500 stands for zero in the data rows.
Here are some points, one per row:
Array([413., 449., 396., 347., 519., 421., 422., 571., 464., 405., 243., 561., 497., 797., 358.,
       588., 714., 529., 349., 419., 716., 301., 314., 238., 454., 514., 599., 364., 468., 383.,
       285., 844.])
Array([598., 532., 441., 577., 514., 367., 537., 444., 289., 398., 303., 424., 299., 396., 455.,
       627., 284., 450., 575., 563., 662., 352., 743., 493., 746., 491., 545., 347., 793., 244.,
       592., 471.])
Array([272., 498., 660., 246., 530., 498., 562., 427., 445., 586., 441., 440., 395., 241., 562.,
       455., 574., 180., 438., 908., 667., 316., 510., 623., 337., 556., 258., 546., 597., 411.,
       491., 530.])
Array([741., 236., 456., 610., 728., 490., 261., 424., 400., 368., 468., 514., 408., 901., 504.,
       221., 600., 579., 554., 650., 492., 687., 475., 518., 651., 380., 472., 744., 514., 681.,
       670., 518.])
Array([495., 489., 459., 653., 504., 477., 629., 756., 818., 676., 573., 555., 651., 271., 343.,
       309., 517., 594., 439., 824., 272., 541., 482., 684., 487., 399., 622., 678., 317., 808.,
       427., 566.])
Array([577., 642., 238., 255., 533., 609., 623., 369., 426., 585., 496., 499., 348., 382., 635.,
       682., 602., 486., 787., 711., 390., 433., 875., 671., 478., 639., 414., 557., 472., 353.,
       340., 715.])
Array([585., 369., 608., 562., 760., 558., 665., 588., 598., 527., 542., 378., 193., 141., 386.,
       672., 416., 295., 558., 414., 672., 562., 669., 476., 347., 259., 365., 469., 626., 299.,
       314., 778.])
Array([492., 562., 313., 550., 580., 414., 540., 492., 567., 493., 453., 583., 372., 770., 329.,
       638., 711., 496., 320., 380., 538., 523., 993., 332., 403., 599., 573., 504., 757., 546.,
       432., 777.])
Array([472., 359., 484., 595., 559., 463., 435., 427., 772., 599., 672., 447., 449., 430., 471.,
       396., 377., 523., 409., 482., 691., 634., 290., 857., 567., 400., 644., 510., 183., 493.,
       396., 387.])
Array([618., 585., 324.,  97., 423., 558., 682., 532., 533., 576., 787., 397., 315., 545., 373.,
       543., 561., 280., 554., 761., 508., 430., 327., 418., 512., 512., 468., 815., 584., 679.,
       725., 401.])
Array([496., 410., 636., 434., 443., 480., 305., 619., 583., 462., 414., 668., 419., 514., 911.,
       577., 418., 355., 651., 530., 201., 446., 470., 571., 687., 440., 380., 270., 455., 664.,
       647., 545.])
Array([626., 541.,  79., 645., 326., 394., 655., 610., 430., 561., 153., 335., 395., 410., 537.,
       387., 638., 543., 602., 467., 646., 367., 267., 526., 466., 172., 300., 337., 279., 389.,
       719., 381.])
Array([556., 399., 448., 634., 585., 408., 501., 340., 700., 577., 639., 593., 471., 454., 711.,
       552., 577., 546., 396., 725., 349., 612., 308., 430., 526., 508., 771., 392., 382., 646.,
       681., 266.])
Array([272., 498., 285., 513., 577., 460., 234., 321., 565., 319., 651., 579., 482., 577., 299.,
       385., 314., 315., 363., 593., 635., 530., 354., 716., 222., 451., 589., 611., 765., 636.,
       540., 749.])
Array([536., 432., 661., 349., 714., 857., 619., 701., 402., 421., 485., 367., 677., 406., 508.,
       497., 380., 571., 374., 644., 104., 649., 551., 583., 638., 336., 474., 418., 510., 193.,
       836., 479.])
Array([577., 407., 468., 384., 555., 573., 391., 201., 209., 542., 243., 792., 298., 732., 468.,
       398., 313., 741., 300., 454., 291., 588., 674., 351., 470., 240., 351., 544., 461., 488.,
        80., 517.])
Array([129., 488., 255., 510., 590.,  69., 330., 530., 496., 623., 473., 587., 674., 524., 491.,
       612., 453., 557., 369., 484., 447., 623., 500., 435., 591., 642., 258., 453., 510., 685.,
       462., 487.])
Array([354., 306., 570., 352., 405., 731., 308., 424., 379., 518., 576., 735., 436., 399., 383.,
       729., 377., 542., 491., 637., 585., 444., 299., 511., 635., 687., 347., 666., 704., 326.,
       429., 471.])
Array([425., 221., 482., 282., 375., 499., 701., 446., 459., 266., 553., 673., 540., 533., 591.,
       693., 384., 404., 616., 424., 574., 625., 331., 651., 405., 391., 264., 708., 842., 380.,
       609., 665.])
Array([507., 646., 732., 656., 714., 688., 517., 682., 382., 604., 438., 681., 498., 710., 212.,
       260., 654., 460., 749., 423., 590., 321., 498., 590., 349., 493., 612., 555., 369., 516.,
       450., 609.])
Array([349., 618., 623., 407., 300., 688., 449., 651., 532., 461., 544., 742., 546., 146., 637.,
       271., 559., 485., 495., 207., 526., 550., 636., 606., 445., 597., 622., 725., 707., 636.,
       548., 457.])
Array([425., 665., 851., 451., 268., 299., 391., 476., 555., 393., 428., 301., 580., 452., 487.,
       797., 571., 581., 855., 324., 464., 344., 561., 392., 230., 693., 506., 595., 352., 577.,
       424., 510.])
Array([487.,  21., 771., 574., 487., 646., 458., 530., 557., 373., 311., 280., 574., 542., 209.,
       685., 568., 538., 547., 245., 261., 590., 515., 402., 601., 499., 465.,  99., 384., 525.,
       364., 399.])
Array([180., 442., 441., 506., 226., 309., 500., 401., 569., 760., 401., 734., 520., 754., 469.,
       526., 425., 587., 554., 819., 690., 644., 536., 507., 332., 614., 507., 434., 643., 537.,
       615., 531.])
Array([646., 561., 426., 788., 632., 505., 747., 521., 375., 501., 780., 534., 487., 837., 587.,
       479., 430., 608., 405., 546., 316., 307., 538., 356., 297., 469., 329., 369., 627., 528.,
       595., 276.])
Array([640., 735., 470., 442., 547., 891., 712., 378., 538., 486., 643., 270., 407., 610., 229.,
       469., 507., 500., 560., 279., 764., 647., 563., 783., 591., 531., 291., 466., 363., 623.,
       582., 384.])
Array([190., 601., 457., 687., 151., 698., 612., 417., 574., 307., 689., 286., 339., 279., 552.,
       758., 442., 339., 363., 409., 375., 410., 465., 398., 546., 400., 798., 711.,  91., 496.,
       622., 792.])
Array([317., 332., 504., 465., 469., 577., 397., 397., 353., 241., 405., 316., 486., 408., 759.,
       527., 641., 866., 587., 471., 380., 438., 389., 473., 729., 527., 470., 558., 631., 496.,
       191., 363.])
Array([740., 493., 417., 471., 343., 484., 608., 707., 806., 674., 612., 318., 454., 404., 569.,
       748., 402., 785., 487., 368., 562., 523., 671., 327., 621., 301., 730., 238., 401., 422.,
       332., 231.])
Array([903., 710., 412., 387., 454., 433., 390., 623., 353., 647., 783., 433., 451., 409., 407.,
       487., 288., 175., 635., 483., 450., 420., 542., 366., 504., 672., 309., 631., 480., 582.,
       584., 620.])
Array([607., 315., 476., 739., 412., 450., 628., 553., 462., 345., 493., 457., 600., 440., 371.,
       415., 320., 299., 321., 363., 584., 875., 410., 826., 550., 607., 706., 590., 205., 521.,
       328., 323.])
Array([829., 526., 503., 453., 379., 528., 653., 517., 461., 284., 178., 610., 318., 393., 371.,
       546., 213., 634., 412., 570., 526., 225., 693., 491., 534., 654., 388., 417., 619., 435.,
       552., 525.])
Array([564., 765., 493., 520., 461., 378., 574., 643., 703., 694., 231., 234., 636., 775., 932.,
       302., 451., 428., 644., 450., 791., 604., 492., 303., 643., 552., 484., 518., 520., 706.,
       357., 489.])
Array([553., 506., 463., 672., 738., 695., 298., 534., 326., 703., 562., 293., 416., 614., 455.,
       372., 288., 736., 360., 603., 165., 627., 458., 583., 258., 531., 628., 296., 640., 625.,
       655., 557.])
Array([886., 752., 567., 437., 410., 184., 611., 544., 266., 601., 690., 423., 507., 684., 498.,
       412., 568., 630., 362., 530., 439., 501., 615., 615., 574., 718., 397., 463., 537., 269.,
       596., 613.])
Array([472., 532., 636., 488., 667., 562., 371., 771., 143., 579., 667., 444., 625., 591., 430.,
       522., 487., 491., 384., 550., 900., 536., 720., 403., 225., 449., 522., 778., 317., 462.,
       525., 655.])
Array([453., 172., 402., 315., 471., 525., 514., 746., 443., 460., 437., 611., 369., 467., 895.,
       520., 561., 598., 699., 394., 261., 473., 318., 688., 455., 694., 580., 356., 308., 501.,
       617., 475.])
Array([788., 530., 396., 328., 634., 547., 618., 274., 509., 265., 234., 538., 617., 441., 692.,
       570., 523., 436., 322., 678., 854., 323., 413., 480., 712., 345., 427., 161., 220., 598.,
       539., 594.])
Array([866., 665., 453., 660., 569., 580., 514., 317., 464., 613., 512., 317., 604., 436., 380.,
       614., 602., 376., 521., 425., 644., 599., 211., 630., 718., 562., 687., 651., 663., 420.,
       417., 700.])
Array([515., 481., 392., 344., 257., 320., 399., 641., 632., 315., 693., 443., 577., 671., 461.,
       379., 363., 522., 517., 902., 390., 556., 549., 419., 404., 354., 676., 383., 401., 520.,
       586., 336.])
Array([554., 718., 373., 575., 507., 550., 645., 428., 626., 537., 433., 393., 414., 541., 346.,
       325., 338., 252., 543., 416., 746., 609., 136., 312., 684., 870., 500., 650., 515., 451.,
       358., 460.])
Array([530., 399., 520., 685., 912., 578., 371., 470., 493., 621., 599., 448., 654., 537., 367.,
       214., 458., 572., 698., 204., 567., 293., 608., 311., 594., 457., 646., 534., 386., 454.,
       583., 378.])
Array([391., 500., 636., 501., 598., 641., 270., 678., 616., 432., 484., 631., 511., 282., 424.,
       799., 394., 649., 306., 351., 502., 338., 661., 736., 478., 640., 318., 774., 732., 591.,
       597., 393.])
Array([307., 288., 651., 548., 271., 603., 681., 366., 519., 611., 487., 494., 949., 364., 559.,
       526., 649., 324., 478., 342., 553., 417., 622., 561., 444., 561., 606., 796., 560., 659.,
       599., 490.])
Array([251., 793., 451., 454., 767., 300., 685., 312., 613., 264., 486., 682., 821., 507., 499.,
       425., 310., 808., 678., 331., 424., 648., 408., 435., 461., 602., 610., 328., 602., 471.,
       430., 425.])
Array([423., 623., 878., 425., 706., 359., 554., 444., 452., 624., 453., 395., 372., 565., 212.,
       310., 634., 559., 405., 185., 465., 416., 443., 519., 697., 230., 630., 787., 536., 531.,
       575., 512.])
Array([239., 462., 421., 405., 347., 421., 371., 693., 421., 387., 513., 581., 582., 600., 696.,
       447., 538., 208., 688., 644., 251., 383., 556., 530., 742., 329., 341., 369., 440., 303.,
       434., 350.])
Array([539., 321., 550., 501., 409., 350., 482., 292., 433., 520., 278., 452., 394., 423., 761.,
       230., 735., 448., 533., 399., 488., 405., 493.,  86., 256., 330., 496., 458., 322., 596.,
       433., 582.])
Array([405., 199., 504., 525., 663., 547., 611., 427., 433., 718., 292., 604., 207., 278., 423.,
       386., 729., 446., 557., 459., 570., 527., 813., 366., 495., 461., 542., 438., 202., 526.,
       783., 571.])
Array([435., 601., 657., 735., 233., 398., 535., 550., 451., 307., 931., 536., 414., 545., 558.,
       579., 431., 611., 424., 787., 547., 601., 292., 438., 750., 493., 323., 311., 545., 634.,
       458., 670.])
Array([530., 828., 461., 503., 381., 393., 354., 402., 403., 740., 568., 642., 840., 289., 357.,
       601., 464., 711., 594., 299., 536., 587., 430., 553., 359., 407., 683., 245., 767., 626.,
       288., 380.])
Array([626., 548., 428., 737., 547., 391., 435., 452., 557., 204., 426., 443., 523., 295., 409.,
       640., 756., 595., 373., 699., 276., 705., 250., 453., 463., 596., 538., 370., 526., 477.,
       362., 169.])
Array([268., 377., 424., 654., 611., 438., 437., 400., 678., 844., 334., 674., 798., 608., 744.,
       388., 434., 550., 429., 514., 245., 373., 553., 675., 400., 427., 362., 681., 366., 290.,
       542., 354.])
Array([460., 652., 731., 511., 389., 565., 209., 542., 786., 476., 452., 758., 551., 576., 560.,
       666., 762., 308., 574., 315., 690., 731., 393., 289., 491., 509., 462., 744., 333., 306.,
       553., 596.])
Array([366., 557., 699., 382., 269., 651., 403., 385., 750., 322., 728., 386., 627., 348., 495.,
       327., 684., 615., 490., 308., 432., 363., 584., 495., 453., 728., 414., 305., 800., 196.,
       380., 552.])
Array([523., 644., 467., 473., 582., 504., 599., 614., 233., 585., 638., 489., 410., 757., 677.,
       515., 608., 281., 305., 636., 335., 430., 530., 521., 293., 482., 701., 280., 668., 586.,
       473., 132.])
There is one direction along which these points spread out most. Take the direction at right angles to it along which they spread out most. Then take the direction at right angles to both along which they spread out most. Go by this last direction. Where along it does each point below lie, from 0 to 99? The average is 50, and the first point in the table lies past the average. One standard deviation of the points above along it is 16.
Array([413., 449., 396., 347., 519., 421., 422., 571., 464., 405., 243., 561., 497., 797., 358.,
       588., 714., 529., 349., 419., 716., 301., 314., 238., 454., 514., 599., 364., 468., 383.,
       285., 844.]) 60
Array([472., 359., 484., 595., 559., 463., 435., 427., 772., 599., 672., 447., 449., 430., 471.,
       396., 377., 523., 409., 482., 691., 634., 290., 857., 567., 400., 644., 510., 183., 493.,
       396., 387.]) 18
Array([496., 410., 636., 434., 443., 480., 305., 619., 583., 462., 414., 668., 419., 514., 911.,
       577., 418., 355., 651., 530., 201., 446., 470., 571., 687., 440., 380., 270., 455., 664.,
       647., 545.]) 63
Array([425., 221., 482., 282., 375., 499., 701., 446., 459., 266., 553., 673., 540., 533., 591.,
       693., 384., 404., 616., 424., 574., 625., 331., 651., 405., 391., 264., 708., 842., 380.,
       609., 665.]) 69
Array([903., 710., 412., 387., 454., 433., 390., 623., 353., 647., 783., 433., 451., 409., 407.,
       487., 288., 175., 635., 483., 450., 420., 542., 366., 504., 672., 309., 631., 480., 582.,
       584., 620.]) 65
Array([598., 532., 441., 577., 514., 367., 537., 444., 289., 398., 303., 424., 299., 396., 455.,
       627., 284., 450., 575., 563., 662., 352., 743., 493., 746., 491., 545., 347., 793., 244.,
       592., 471.]) 81
Array([626., 541.,  79., 645., 326., 394., 655., 610., 430., 561., 153., 335., 395., 410., 537.,
       387., 638., 543., 602., 467., 646., 367., 267., 526., 466., 172., 300., 337., 279., 389.,
       719., 381.]) 59
Array([523., 644., 467., 473., 582., 504., 599., 614., 233., 585., 638., 489., 410., 757., 677.,
       515., 608., 281., 305., 636., 335., 430., 530., 521., 293., 482., 701., 280., 668., 586.,
       473., 132.]) 62
Array([405., 199., 504., 525., 663., 547., 611., 427., 433., 718., 292., 604., 207., 278., 423.,
       386., 729., 446., 557., 459., 570., 527., 813., 366., 495., 461., 542., 438., 202., 526.,
       783., 571.]) 54
Array([507., 646., 732., 656., 714., 688., 517., 682., 382., 604., 438., 681., 498., 710., 212.,
       260., 654., 460., 749., 423., 590., 321., 498., 590., 349., 493., 612., 555., 369., 516.,
       450., 609.]) 36
Array([640., 735., 470., 442., 547., 891., 712., 378., 538., 486., 643., 270., 407., 610., 229.,
       469., 507., 500., 560., 279., 764., 647., 563., 783., 591., 531., 291., 466., 363., 623.,
       582., 384.]) 41
Array([492., 562., 313., 550., 580., 414., 540., 492., 567., 493., 453., 583., 372., 770., 329.,
       638., 711., 496., 320., 380., 538., 523., 993., 332., 403., 599., 573., 504., 757., 546.,
       432., 777.]) 65
Array([577., 642., 238., 255., 533., 609., 623., 369., 426., 585., 496., 499., 348., 382., 635.,
       682., 602., 486., 787., 711., 390., 433., 875., 671., 478., 639., 414., 557., 472., 353.,
       340., 715.]) 83
Array([646., 561., 426., 788., 632., 505., 747., 521., 375., 501., 780., 534., 487., 837., 587.,
       479., 430., 608., 405., 546., 316., 307., 538., 356., 297., 469., 329., 369., 627., 528.,
       595., 276.]) 62
Array([423., 623., 878., 425., 706., 359., 554., 444., 452., 624., 453., 395., 372., 565., 212.,
       310., 634., 559., 405., 185., 465., 416., 443., 519., 697., 230., 630., 787., 536., 531.,
       575., 512.]) 30
